Rotation paths and how fast each direction turns (deg/step):
Each turn is a multiple of 5 degrees from 10 to 175, or 0.
Each row of a path follows its step; steps can be skipped.
Rotation 1:
step 6: [ 11   2 -10   7  25  -8   6  -9   4  -2 -19  -6  22  19   3 -14   2  18
  -5   5   0 -28 -10  13 -26 -16  41  -6  28 -11  13  15  -8   6 -13  -2
  10 -14  13  15 -17  -2  -4  -1  14]
step 9: [  8  15 -17   7  -6  -4   1  21  17 -18   6 -20   0   5  -6   5  18 -23
 -20  27  21   0 -21 -13   3  -3  -1  -9  -2   0  31  12   7   7 -14  17
 -20  25  26  -6   0 -28  -2  -3   0]
step 10: [ -1  19  -4 -26   9 -12  28   6  -6  33   9  -4   1  17   5  -7   0  -6
   1  33  -4  14  17  16  10   0   6   2  10 -12   5   3 -27   4  25  23
 -10 -24   5  19   0   5   8 -21   2]
step 11: [-39 -21  13  -7   6  -9   0   5  16   1   3 -10   5   9  23   0  20 -10
  10 -18 -24   2  11 -19   3  -9   0 -16   9  22   7   0   2 -21   9  -5
 -20  -7   3  11 -26  27 -17  15  14]
step 12: [ 15 -13   9 -13  12  -7  -6  -8 -10  -9  35 -33   3  10 -21  -7   6  -6
  -4  -6  -4  -7  -8 -12  -7 -30  19 -12  -3   2 -11  11  -4   3 -16 -44
  -1  10  -3  -1  24   5  18  -7   2]
step 15: [ -4   7   9  18 -15 -25   4   1 -22 -34  -1   4  -4  18  21   3  42   8
  -1   8  17   7  -3  -4 -31  -9  29 -10   4   4 -12 -15  -5  -1  17  10
 -20  -8   5 -11  14   1  -3  10   5]
step 18: [ 15 -19  11  13  -7  -9 -19  -7  -1  29  -7  -9  14 -24   7  -5   9  -6
  12  12  -7  -3   6  -1 -27 -19  10   4  23 -10   2  33  11  10  12   4
 -18  23   4  -7   1 -28  11 -14  23]
step 19: [  7  -9  -4  22 -11 -21   7  -2   4 -17  -8 -11 -21  19   6  20  10  30
  15 -13 -16  20  26  11  15  16 -15   5  -1 -14   4   6 -14  10   8  -5
 -10   3  12  21   8   5  38  -8   3]
step 23: [-34   3   9  18 -16   3  16   0  30  -8  -1   7 -13 -19  -3   0  -8 -13
  -6 -17 -11  -9   9 -28  -5 -11  -1  -3   8 -19 -18   6  -9  20  17 -27
   1 -25  -6  -6  -2  13  25  10  14]
step 30: [  5  -7   3  -6 -30  -3   0  10  -7  31  16  10   1  -1  17 -16  -7   9
   4  29 -14  14  17  -1   6  16 -18  12  -1  26   8  18   4  14  -3 -27
  18  23 -24 -13   3  -5  16  -8   6]
Directions:
[  7   4  -3   4   7   4  -3  -1  -1  -5   3   1   3   2  -1   2  -6  -7
  -4   1   1  -4  -4   2  -1  -3 -10  -7  -3   0   2   2  -6  -4   1  -4
   0  -4   7 -10  -4   1   8   1 -11] : 95
[ -5   1  -3   5   0  -4   6  -1  -4   1   5   3  -4   9  -3  -1   0  -4
  -8  -1  -4   1  -1   7   0  -5  -2   1  -1  11  -6   6   4   4 -11   3
   0   4  -1   4   5  -3   3   7  -4] : 140
[  5   1   0   3  -1  -7  -4   6  -6  -5  -4   5   5  -2  -3  -1   4  -3
  -6  -9  -1   0   1   5   2   6  -4  -1   7  -1   1 -12   4   5  -2  -3
   0   5   2   4   2  -1  -1 -10  -3] : 60
[  6  -9  -1  -1   5  -3   0   5   0   4  -7   1   3  -1  -6  -3  -2   9
   1  -2 -12   2   1  -1   0  -2  -3  -3   6   1   2   5   1  -1  -7  -9
   0  -4  -1  -6   2  -2   6   4   8] : 60
[  0  -1  -2  -1   0   5  -2  -2  -8   2  -5   0 -11  -8   0  -3   3   7
  -6  -6   7  -2   8  -3  -1   2  -6  -4  -2   2  -5   4   0   8   7  -2
   3   1  -1   0  -7  -6   3   5  -2] : 10
[  8   6   5   8  -5  -3  -3  -7  -3  -3  -6   7  -7   0  -2  -1  -4   0
  -3  -5   0   0  -3   2  -5   2   7   2   0   0  -2   7  -7  -7  -3   0
   1  -5  -2  -3   1  -1 -12   0   3] : 35
[  2  -1 -10  -2   1  -3  -7   0  -7   0  12   0 -10  -4  -5   3  -5   4
   1   2  -6   1  -9  -5   0  -3   1   2  -1   3  -2  -9   2  -3   0  -1
   2   6   1  -2  -5   4  -5  -1   3] : 85
Rotation 2:
step 3: [-14 -11   6  -1  -7   6  -5  -3  -4 -24 -13  33  17   1 -14  20  16  18
   3  24 -15  -8   7  -3   4  -2   9  12  14 -18  14  28 -17   2 -21  -6
  26  20  -2 -31  -3   7 -14  30 -12]
step 4: [-33 -10 -14  -4 -10   5  -1 -16 -12  -1 -16  20   9   3  -3 -12  -5  -8
  26  20 -17 -21  21  -5  -2 -31  -1  31  13  -3 -10  -4  -2  24 -26  27
  10 -10   4 -10  12   8  -5  29  -1]
step 9: [-21  -4  11  -1  -5  18   7   1  24 -10   8  -9   0 -19   1  21  15   2
  18  -7 -37 -23  21  -2 -33  -9  11  15 -27  17   2  -3  -5 -10 -17  18
   2  10 -10  10  18  30 -17  -3  -4]
step 11: [-28   0  15   9   2  -3 -10 -19 -18 -15   4  17   7  10 -15  12   2   1
   7   0   9 -15  17  -7  14 -12  44   0 -10 -20  -1 -26 -11 -11 -17  -6
   9  -1   6 -37  18  -4 -28   2 -17]
step 18: [ 12 -25  22   1  -2  -4  -2  -3  25 -13  -2  15   5  -9 -19 -16  11  11
  10   1 -21   2  -9  -5  20   8  11  -8  13 -20   7   9   6 -10  -9  -6
 -12  22 -13 -37  11  31 -33  19 -22]
step 19: [ -8  -7 -15 -11  -9  -8   5  -1  -6  -6  10   4  -4   9 -16  14 -11  -1
  33   3 -17  -5   7  -2  34 -10  16  32  29  -3   9 -22 -17   5 -25  -4
  -7  14  -3 -24   9  28 -14  26 -22]
step 20: [-14   4  -8  -5   0  21   1   9  14 -10 -10   0  -3   8  24   3 -10 -16
  27  18 -30 -11  34   5  -6  -2   1   4  -8  10   3 -15 -14  11 -26  22
 -22  25  14 -11  -1  24  -3   3 -34]
step 25: [  4  -1  20   3  17   3  13  -4  29  -6  27 -15 -14 -21 -11 -10   5  -3
  36  14 -13  -4   5 -11 -27  17  10  -1  10  -6  29   5 -10 -22 -20  12
  24   7  22  -7   6  27   2  -4  -7]
step 26: [ -4   1  14   8  13  -1 -13 -25   4 -33  10  18  -8  -2 -14  -1  11   6
  25  14  11   4  -6  -7  -7  11  43   1  -4  16   7  11 -13  -6 -22   4
   1  -1  -3 -49   9  24   8  11  -1]
step 30: [  8   7   2   0 -10 -18  -3 -20   1   1   5   3   6  10 -15 -15  23  16
  20  32 -12 -14  -4   4  16   5  18  23  22 -16  -7  11  10   9 -16  10
   1  -2  30 -26  25  17 -10  34 -11]
Directions:
[ -5  -5   6  -2   0  -3   1   2  -2   5  -5   1  -1   0   6  -4  -5  -4
   7  -6   5  -9   1  -2   3   3   3 -10  -9  -3  -6  -1   1   4   1  -2
   3  -3  -7  -6   4  -8   1  -1   6] : 65
[-3  7  2  6  1 -4 -1  6  0 -1  4  0 -7 11 -1  5 -7 -4  7  3  4  0  3 -2
  0 -1  5 -4  3 -2  5 -4 -4 -2  1 -6  8  3  7  5 -5 -4  1 -6 -6] : 125
[  2   5   5  -1  -1  -3  -5   3   3   9  -6   7  -3  -1   3  -2  -3  -3
  -3  11   0  -2  -1  -4  -1  -2   1   4   7   3   1   5  -3  -2   3 -11
  -6   2   3  -2   4  -3  -6   7   8] : 25
[-7  1 -1  2 -3 -4  0  5 -7 -6 -2  1  3 -9 -2 13 -3  7  2 -4  5 -5 -4 -1
  6 -4  4  6  3  3  4 -5 -1 -7  5  2 -2  3 -3  2  5 -1  2  1  7] : 140
[-7  1 -6  4 -2 -5 -4  3 -2  5 -2  2 -7  6  2 -1 -1 -6 -1 -5 -7  2 -3  5
  4  5 -1  9 -9  9 -2 -2 -4 -5 -2  7 -2 -5  3  1 -2 -3 -2  8 -2] : 95
[ 2  4 -3 -3  0 -6 -1  5  1 -4  1 -4 -4  2  6  0  9  1  6  6  6  3 -7  3
 -3  9 -1 -5  6 -1 -1 -1  0  2 -2  8  0  0  5 -4  1  1 11  7  6] : 10
Rotation 3:
step 2: [ 14 -23  -3 -16   5  -7  -2  13  -4 -15  -3  -7  -5  17 -15   0  13 -16
 -13 -18  25 -18  32 -33 -10 -24  -9  32  -4   3  12 -13  -4   7 -10  16
  -5 -12 -12  11   2 -15   9 -24  -3]
step 5: [  3   2 -23   5 -10   3 -12  13 -18 -13  32 -13 -22  19  -1  -1  14  12
   9  20   7  12   0 -16   9   7  24  -8 -18 -39   2  22   9  -9 -17  -9
   1 -17   0   7  -4 -12  -7  -2 -33]
step 7: [-12   3  -5 -14  -5  10 -25  27  -2  -1  28 -12 -19   6 -23   8   8  29
  -4  10  14  -3  -1 -17  11   0  22  17 -24 -42   9   6   8 -10  -9  -2
   3  -5   0   9  -5 -24  -4   4 -19]
step 14: [ -9 -13 -21 -12  -1 -13   3  25 -24 -15  -9 -25   4   7  -5 -10  18  -2
  24  10   6   0   6   0  -5   5  14  -5 -45 -17  29  -4   9 -13 -17  10
   2 -13   3   5 -12  31  10   8   0]
step 16: [-10  10 -16  -6 -10 -11   0  17 -30 -12   4 -20  -4  -2   1  -2  22   9
   5 -12   4   4  14 -23  -1   2  19  -7 -42 -30  22   7  14   3  -6 -11
  14 -28   3 -16 -13  22   2   1   8]
step 22: [ -4   8 -11  12  11  10  -3  39  -6 -18   2 -11  13  26   3   3   2  17
  26  10   2 -11  16  -5  -1  -3  16 -14 -22 -30  -2   4  -3 -12  -1 -22
  19 -23 -12  32 -13   0   1  13 -17]
step 26: [ 10  -4  -7  -4   9  16 -12  20 -12 -18  29  13   1  15 -20   6 -12  11
  10   0  11  13  21 -25  18  -7   2  -5 -19 -36  -2  26  29   2  -4   0
  23  -4   2   0   8 -22  -1   2 -23]
step 28: [ -9 -10 -16   7   7  16 -21   8 -21   2  13   8 -22  18 -28  12 -11  19
  19  11   5  -4  26 -19  18  -2 -12   9  -8 -31  -5  14  16  -9  -3  12
   8  -6 -11  20   0 -26   9  -8 -21]
step 29: [ 13  -8 -26 -12   4 -36  -6  12  -4 -32  -6 -27   3  15  22  -3  16   1
  17 -22   4 -10  18 -30 -16  -7  16  -6  -4  -3  10 -22 -10  13  -8   4
  12 -16   9   4  -4   6  14 -14  -1]
step 30: [ -1  -7  -8  18   4  17 -14  28 -23  -9   4   9   1  12 -32  -1   5   5
   4  23  10  -5   5  -9   6   3  -5  18 -12 -30   7  -1   8 -15 -19  18
 -13  -7 -23  36  -6 -16  10 -14 -17]
Directions:
[-1 -1 12 -6 -6 -3  3  1  8 -2  0 -8  0  4  0  0  1  4 -4 -7  2 -7  1 -3
 -1 -9  4 -3  3 -5  1 -4 -4  2  1 -9 -6 -7 -1  4  0  2 -4  0  4] : 160
[  7  -3   0   0  -1  -3   7   9   3  -7   3   5  -1  -1  -7  -4   4 -11
   1  -5   6   0  -1   7   4   2   4  -3  -2  -1   2   3  -4   1   4   0
   2   8   4  12   4  -1  -2   2   1] : 90
[ 5  1  5 -1 -4  2 12 -6  5  0  9  4 -1  0 -1  3  4 -1  7 -2  2 -4 10  3
 -2 -2 -8  2  0  0 -3  4  3 -2 -1  8  2 -9  4 -7  3 -2 -1  0 -1] : 45
[ 10  -2  -4   5   2   2   4  -6   6  -3  -2  -1   1   3   3  -3  -5   0
   2   8  -1  -2   0   3  -3   0   4   4  -3   0   9   5 -10  -1   1  -1
  -6  -3  -8   2  -6   7  -1  -2  -9] : 40
[-4 -8  1 -5  7  0 -8 -1  4  9  2 -3 -2 -1 -3  2 -6  3 11  3  7 -5  3  7
  4 -1 -6  5 -3 -1  1 -3 -3  0  7  1 -2  3  1  3 -1 -1 -2  8  4] : 135
[ -2  -2  -2  11   6   8  -3   0   2  -4   1   0   3  -7  -4   0   4   7
   0  -4   2  -2  -1   1   9  -8   3   3   2  -1  -3   3  -1 -10  -3  -5
  -3   0   0  -2  12  -1  -1  -2  -4] : 170
Rotation 4:
step 1: [ -3  24 -24  17 -17  -4   2   2 -20  10  32 -15  -9  11   5  12  17  18
 -25 -14  12  11  12   4  19  21 -30  -2 -15 -15   2  -5   9 -10   9  -6
 -16  11   2   3 -15  14  -2 -13  -4]
step 6: [ 10 -21  -7  -1  -2  14  -4 -14 -20  19  21  20 -13  -6  24  24   6  -5
  19 -16  12  27   6  28  19   4   5 -13  -8  11 -16   7 -15 -11   3  -9
  13  20  -6 -18   5 -12   5  -9  -7]
step 12: [  3  -3 -11  14  -3 -30 -11 -18  -3   2   7  21   2 -12 -10 -33   0   6
   6  -6   9  12  31  29  19 -17  13   7 -11 -10  22  11  -2   4 -16 -27
  -5 -19  -7  -5 -11  -3  11   4   5]
step 19: [ -5 -14 -10 -12  -3 -13 -12 -13 -22  -8  21   1 -39 -17  22   8  15  24
  -4 -15  18   6  -5   6  -3   1 -20 -10  -7  12  10 -23  13  -1 -10 -25
 -11  17  -8   5  -4  19  14   7   2]
step 22: [ -7 -12 -10  23   8  -1  -9 -22   8  14  -2   8 -14   6   4 -17   8  18
   5  -5  -7   5  20   5  28   7 -12 -11 -33  14  -3 -10 -22 -12  11  15
   7   8 -10 -11 -20 -19  34  -5  -4]
step 23: [ 11 -20   1  12   8   3  -5 -15  -7  -4  10 -19   8  -8   6  15  29  -1
   0   4 -10  12  18  11  11  -9  15 -21  21  -6  -6 -33  -7  10  15  -3
  -7  -6 -14   4   3   0  26 -36 -21]
step 24: [  5 -10   7  11   8 -14 -15  -7  12  13  -4  12  -5 -27  10   9  -6 -14
   9 -11  13  26  15  11  -4 -14  22  11 -16 -18   1 -10 -12 -16  17 -18
 -17  35   9 -22   4   9  20 -16   7]
step 27: [  9  -8 -15   7   1  -9  -7  -3  -3   0  -5  27 -33  15  -4   4  32 -12
  -5 -14 -11  21   6  17 -25   8 -14 -20  -6   8   4 -21   7  -6  -1 -24
   7   6  11  21   8  16  22  18  -5]
step 28: [ 16  23 -44  19  -3 -32   1  14 -11  13  24   5   7 -14  -6   7  22  -7
  -3  -6  15   1  15  14  12  -3  -2 -14 -10  10  13   6  16  10   5  -3
 -24   8   0  12 -14   7   9  -8  -1]
step 29: [  2 -10 -37  10  12 -14 -13 -28  -5  -7   5   9   7   7   2  -9  10  10
  -8   2   7   4 -15  15 -11  17   4  38  -6  -4  -3 -24  17 -11   2 -26
 -12   1   4   4 -33   1  -1 -10 -14]
Directions:
[13  2  1  2 -3 -3  0  0  0 -7  2 -8 11  0  2  2  2  1 -4  5  0 -2  8  4
  3 -2  6  5  5 -1  9 -1 -4  5 -3  4 -2 -4  1  4 -1 -5 -6  1 -7] : 135
[ -3   4   6   1  -5   3  -5   1  -3   0   9   0  -4  -5   1   5   0  -3
   5  -1  -3  -1  -4   1   0   3   1  -8   0  -3   7  -5   5  -6  -1   2
   0   1   8   7   2 -14   7   0  -5] : 85
[ -9  -5   5   6   6  -3   1 -10   0   0  -3   6   7  -1  -3  -3  -1   7
  -2  -2  -5  -4   0   2  11  -2   1  -1   3   0   4  -2   4  -2   0   0
  -3   0  -9   3  -1  -9  -2  -6   4] : 40
[ -2  -5  -2   5  -2   2   1  -4   1  -3   8 -11  -1   4   8  -2  -2   0
   2  -4   5 -13  -1  -6   1   6  -2   5   4   6  -6  -3   0  -3   2  -3
  -2  -8   1   3  -3   2   4  -7   0] : 115
[ -5  -2  -4  -8   4   1  -2  -1   2  -5   1  -1  -5 -12  -4   1  -7   4
   3   1   0   1   6  -7   2  -4  12   6   6  -4  -1  -1   0  -3   5  -2
   1  -3   0  -6   1   1   4   0  -9] : 55
[ -2  11  -1   0  -3 -10   0   6   7   6  -1   3   2  -3   3  -5  -5   4
  -2  -8   2  -2  -4   4  -6   0   0   1   2  -7   0   1  -4  -3  -2  -4
   1  -2   1   1   0   0  -4 -13  -6] : 90
Rotation 5:
step 2: [ -5  -4  17  -1  -1  24  -1  21  -6  -9   3  -5 -28 -26 -10   3  24  27
   7   3   8   1   4   3  17  11   7   1  -3  -9   2 -19 -14  -2   4   6
 -12 -12  22 -43 -13   4  17  -2  19]
step 3: [-20 -22  -9   9  -3 -16 -20  -8 -28  24  10 -16  -5  -4  31   0  -4  22
   9  12   4   9  -5  16   4  -2  13 -22  -5  26 -13 -10   4   4  10  -2
   2  11  18  -3  -6 -14  -7   8 -33]
step 4: [ 17 -17   9  11   4  -7  11  -9 -20  14  -7   4  -4  14   8   8  -5 -32
 -16   7 -15   5  22  15   1 -37   8 -17  14 -18 -26  10   5  -4  14 -13
 -10  10  10  -8  -4   8  -3   0  31]
step 5: [  7  20   9  22  -4 -14  20 -14   7  -3 -11   5   3   5   4  14   4  10
 -13  11  -4 -10   5  32 -20  19 -34   4  -5  -6   2 -10  15 -11  18  21
  -1  -8 -21   9   6 -32 -16  16  11]
step 7: [ -5   2  16  -5  11 -32 -26   5 -15  15  24  12  12 -13   8  28  14  13
  19 -11  13   0  -6 -28   1  15  10 -15   0  -3   8 -19   4  13 -17  -5
 -28   8  -5   6   5 -16   8  -6   8]
step 8: [ 28  -8  22   7   6  22  -6  -4 -17  13  23  10 -22  15   8   6   4 -25
  -6  36   9  19   5 -12  -3 -12  11   1 -26   5  -4  -6  -7 -14  -6   9
  -9  -8  12   5  18  17   0  -7 -21]
step 12: [ -2 -16   6  16  11   4 -20   8 -16  26   6 -18 -19   0  -8  13  -8 -28
   7   2 -22  -9  13  -4   5 -13   4 -21 -11  14   9  24  12  -9   9  -9
  -7  27  -3 -12  11   2  32 -16  15]
step 15: [-13   6  11   6   7 -35 -25 -13  -5  -7 -12  12  23 -24  -7  12  31   1
  12  -6  32  11  -1   8 -10   6  15   5  28  -6 -14 -11  14  -7  10 -18
  -6  -4   6 -13  -6   4  10  17   2]
step 16: [-12 -13   2   7  -2 -12 -26 -30  -5  -4   7  19 -29   0  -2  22  11 -27
  11  25   1   2   0   8  17  -9 -22 -15 -39  -2  -4  -2 -15   1  -5   7
 -15  -1   2  19  -6  11   0   4   0]
step 24: [-19  10 -11  29 -20 -22 -33  -4   9 -13  -4 -28 -13  -3  13  13  26  -7
  19  -3  -6  -8  -3  13  -4   2 -24  16 -21  -7   0   7   5   5 -12  -5
 -19  16  -3   8   1  -4 -16   0  20]
Directions:
[ -1  -6  -1   4  -2  -1   3  -2  -8   2   6   1   1   1   3   0   0   1
  -3  -1   2   3   2  -8  13   0  -3  -6 -10   5   4  -8  -1   1  -1  -6
   2   9  -3  -3   1   4   8   3  -2] : 80
[ -6  -4  -3   1   6  12   3   4   8   0  -7   4   1   0   3  -5  -3  -2
   0  -5   3  -2   3   1   1  10   4  -4  -5  -5  -2 -12   8   6   3   4
   0  -1   0   0  -1  -2   0  -1   1] : 90
[-3 -6 -1 -3  2 -3 -2  3 10 -2 13  5  0  1 -2  2 -3  1 -9  1  7  8 -7 -1
 -2  0  3  4 -7 -6  9  5  1  4 -3  3  2 -3  4 -2  4  5 -2 -1  1] : 40
[ 4 -3  2 -1  3 -1 -7 -8 -2 -7  1  6 -4 -1 -1  1  2  3 -7  3 -1  1  5  5
  2 -1  3 -4  7  0 -6 -6  1  5 -1 -2 12 -3 10 -1 -7  4 -2  2 -7] : 60
[ 5 -4 -6 -2 -5 -2 -5  3 -1 -8  6 -4  8 -8  4  3  1  5 -1 -2 -5  0 -5  4
  1  3 -5 -4  1  3 -8 -3  5  5  0  3 -3 -3 -2  7 11 -2  2  5  2] : 170
[-7 -6 -1  0 -6 -3  5 -9  3  3 -2  0 -3 -6  3  4 -2  6  2  1  0 -2  4 10
 -4 -3  3  8 -5  4 -4  1  4  0  6 -4  0  6  7 -3  0 -1  3  4 11] : 35
[ -4   3  -1   7  -1   2   1   1  -1  -3   0  -6  -5 -14   4   7  -8  -4
  -1  -5   0   3   2   3  -1  -2   2   0   2  -1   9  -6 -11  -4   1   5
   7  -3  -1   7  -1   2   1  -1   2] : 100
